In the data rows, zero lies at 4.5, halfway between 4 and 5.
Some points, one per row:
[9 6 7 5 6 5 6 4 7 6 4 4 6 3 4 6 8 9 4 5 5 4 6 4]
[1 4 3 5 2 5 0 5 4 4 5 5 5 5 3 2 6 9 5 4 6 5 3 5]
[4 4 5 2 5 2 6 3 3 3 2 3 3 4 3 4 0 0 4 4 1 4 4 3]
[7 7 6 7 5 6 8 6 6 6 7 4 7 5 6 7 3 2 5 7 5 6 4 3]
[1 3 6 6 1 4 1 5 2 4 6 4 5 4 2 4 5 3 6 7 6 5 1 4]
[4 3 5 4 4 4 3 5 5 4 4 6 4 5 5 4 9 3 4 3 5 5 4 5]
[3 5 2 6 4 7 5 4 4 3 4 5 5 3 0 4 0 6 3 4 3 4 4 3]
[2 3 3 0 3 1 3 3 3 4 4 3 2 6 4 1 0 3 4 3 2 4 6 5]
[4 6 8 5 0 3 4 3 3 7 6 3 5 6 5 4 2 6 6 7 5 5 4 5]
[9 5 6 3 8 4 7 5 5 5 5 6 4 6 6 3 5 5 4 6 2 5 8 3]
[5 6 3 3 4 3 7 2 5 5 4 0 4 3 2 6 0 4 4 6 3 3 5 3]
[5 3 6 6 4 4 2 4 5 4 4 4 5 2 2 5 9 8 4 5 8 3 4 4]
[5 5 5 4 3 2 4 3 4 5 3 2 6 4 1 5 0 4 5 6 2 3 3 3]
[6 6 4 1 5 4 4 5 6 7 7 4 5 5 8 3 9 5 6 3 5 4 5 7]
[1 1 3 2 5 4 2 5 3 1 4 5 3 4 4 3 5 0 5 1 1 4 3 4]
[2 4 5 3 2 5 0 5 2 4 4 7 3 7 5 2 4 5 6 2 4 4 4 6]
[6 3 6 6 6 4 6 4 5 4 4 3 5 2 2 6 9 7 4 6 7 3 4 4]
[5 3 7 2 6 3 6 4 3 4 1 5 3 5 2 4 1 2 4 4 1 4 5 3]
[4 3 3 5 6 8 4 5 3 1 5 7 4 4 5 5 8 3 5 2 5 3 4 6]
[6 5 6 4 3 4 5 2 4 5 3 2 5 4 1 5 0 5 4 6 3 5 4 3]
[3 2 4 6 5 6 4 4 4 1 3 4 4 2 0 6 0 2 3 5 3 3 2 2]
[7 3 7 6 7 5 7 5 4 5 3 3 5 4 2 6 8 4 2 7 5 4 5 2]
[4 4 1 5 3 5 7 3 4 4 2 2 4 5 7 5 8 2 2 3 6 5 6 5]
[5 4 5 4 7 4 5 5 6 5 5 5 5 3 6 5 9 6 5 4 6 4 5 6]
[9 6 2 5 6 5 3 3 6 2 3 5 3 5 6 4 0 5 4 3 4 4 6 2]
[5 7 7 6 2 4 7 4 4 7 6 3 6 5 5 6 2 6 5 8 6 5 5 6]
[2 4 0 3 2 1 2 3 6 3 4 0 4 3 1 1 0 5 4 3 2 3 4 3]
Here are 10 more points, each followed by its number:
[4 5 6 1 2 1 2 4 3 6 6 3 4 5 5 2 0 2 6 5 2 5 4 3] 0
[4 6 3 5 6 5 5 4 6 4 5 4 4 6 1 5 0 7 4 6 4 5 3 5] 1
[4 4 2 5 3 5 1 4 6 4 4 5 4 3 7 4 9 6 5 2 7 5 4 6] 2
[2 3 5 1 4 2 5 3 3 4 3 2 4 4 3 4 0 0 5 3 2 4 3 4] 3
[3 6 3 4 6 5 6 4 5 5 4 6 4 5 9 5 7 6 5 3 6 5 6 7] 4
[4 7 5 5 1 4 5 4 4 8 5 3 5 6 6 5 1 5 5 6 6 6 4 5] 5
[9 4 3 0 6 1 3 4 6 6 5 4 4 4 5 0 2 9 4 6 1 4 7 3] 6
[4 6 7 4 5 3 5 5 4 6 6 4 5 5 7 6 8 3 6 6 6 5 4 6] 7
[3 5 3 6 2 5 1 6 6 5 6 6 6 5 4 3 7 9 5 5 7 5 4 5] 8
[2 6 7 3 3 3 5 4 2 6 4 5 4 7 6 5 2 4 6 5 4 6 4 6] 9
Which three of these numbered points are nearest to each point below, ignoring the 3 directions in which the first points spread most? Their numbers follow each, nearest first.
[3 5 5 3 8 5 6 6 5 5 6 8 4 5 7 5 7 7 6 4 4 5 6 6] > 4 1 9
[9 7 6 5 5 4 7 4 6 7 4 4 5 5 8 4 6 5 4 6 5 5 6 3] > 5 2 0
[4 7 8 4 4 3 7 5 3 7 7 5 6 6 6 6 1 4 6 7 4 6 5 5] > 9 7 5
[5 6 8 5 4 3 6 5 4 6 7 4 6 4 6 6 8 4 6 7 5 5 4 6] > 7 3 0
[3 4 9 6 5 6 6 5 3 5 5 6 5 6 3 6 4 6 4 7 5 4 6 5] > 9 3 7
[3 5 8 5 3 4 5 5 2 6 6 3 5 5 5 6 2 1 5 7 5 4 3 5] > 7 3 9
[9 6 1 1 3 0 4 2 5 5 3 1 4 3 8 2 1 9 4 4 4 5 6 4] > 6 2 8
[5 3 0 5 6 6 5 4 6 2 3 5 3 3 7 4 9 3 3 1 4 4 5 5] > 2 8 4
[3 5 5 3 8 5 7 6 5 5 6 8 5 6 6 4 7 7 6 4 4 4 6 6] > 4 1 8
[4 4 3 7 6 6 5 5 4 3 4 3 5 4 2 6 0 5 5 3 3 4 4 4] > 1 8 2
[4 3 2 6 5 7 4 4 4 2 3 5 3 4 7 6 8 5 4 2 7 3 5 6] > 2 4 8
[8 6 2 8 5 6 6 5 9 5 6 3 7 1 6 7 8 8 4 5 8 5 5 4] > 2 8 1
[8 6 5 6 6 5 5 5 6 6 4 5 7 6 3 3 0 9 3 7 3 5 5 2] > 8 1 6
[4 3 0 1 6 3 5 3 4 3 2 3 2 4 8 4 1 1 4 1 3 4 7 5] > 4 2 5
[3 2 8 3 4 2 3 4 2 4 2 3 4 3 1 5 3 1 4 4 4 3 3 4] > 3 7 0
[5 7 8 6 3 5 7 4 4 7 7 3 6 6 5 5 2 5 6 8 5 5 4 6] > 9 7 5
[5 5 3 3 5 5 5 5 5 5 5 4 4 5 8 4 9 2 5 3 5 5 5 6] > 5 7 3
[8 8 4 2 6 3 7 5 7 7 7 2 6 4 9 6 3 6 6 6 5 5 8 5] > 5 4 0
[5 2 7 2 6 3 5 4 2 3 1 5 3 5 2 4 2 1 4 3 1 4 4 3] > 3 7 9
[7 6 7 3 3 2 6 4 4 7 6 2 6 6 6 3 2 5 5 8 4 5 5 5] > 0 7 5
[4 4 4 8 6 8 6 6 5 2 6 6 6 4 4 7 4 1 5 5 6 5 2 4] > 1 3 8
[4 2 4 6 5 7 5 5 3 1 4 5 4 2 0 6 0 2 4 4 3 3 2 3] > 1 8 3
[4 3 3 5 2 4 1 3 5 4 4 5 5 4 0 4 0 7 5 5 5 4 3 3] > 8 2 1
[3 6 5 5 2 5 4 5 3 5 6 4 5 6 5 5 0 1 6 6 5 6 3 5] > 5 7 9
[3 3 2 6 6 7 4 4 4 2 3 6 3 4 6 5 9 4 4 2 6 4 4 6] > 2 1 4
[4 6 8 4 3 4 6 6 3 6 7 4 6 5 4 6 1 2 6 8 3 5 3 4] > 7 9 3
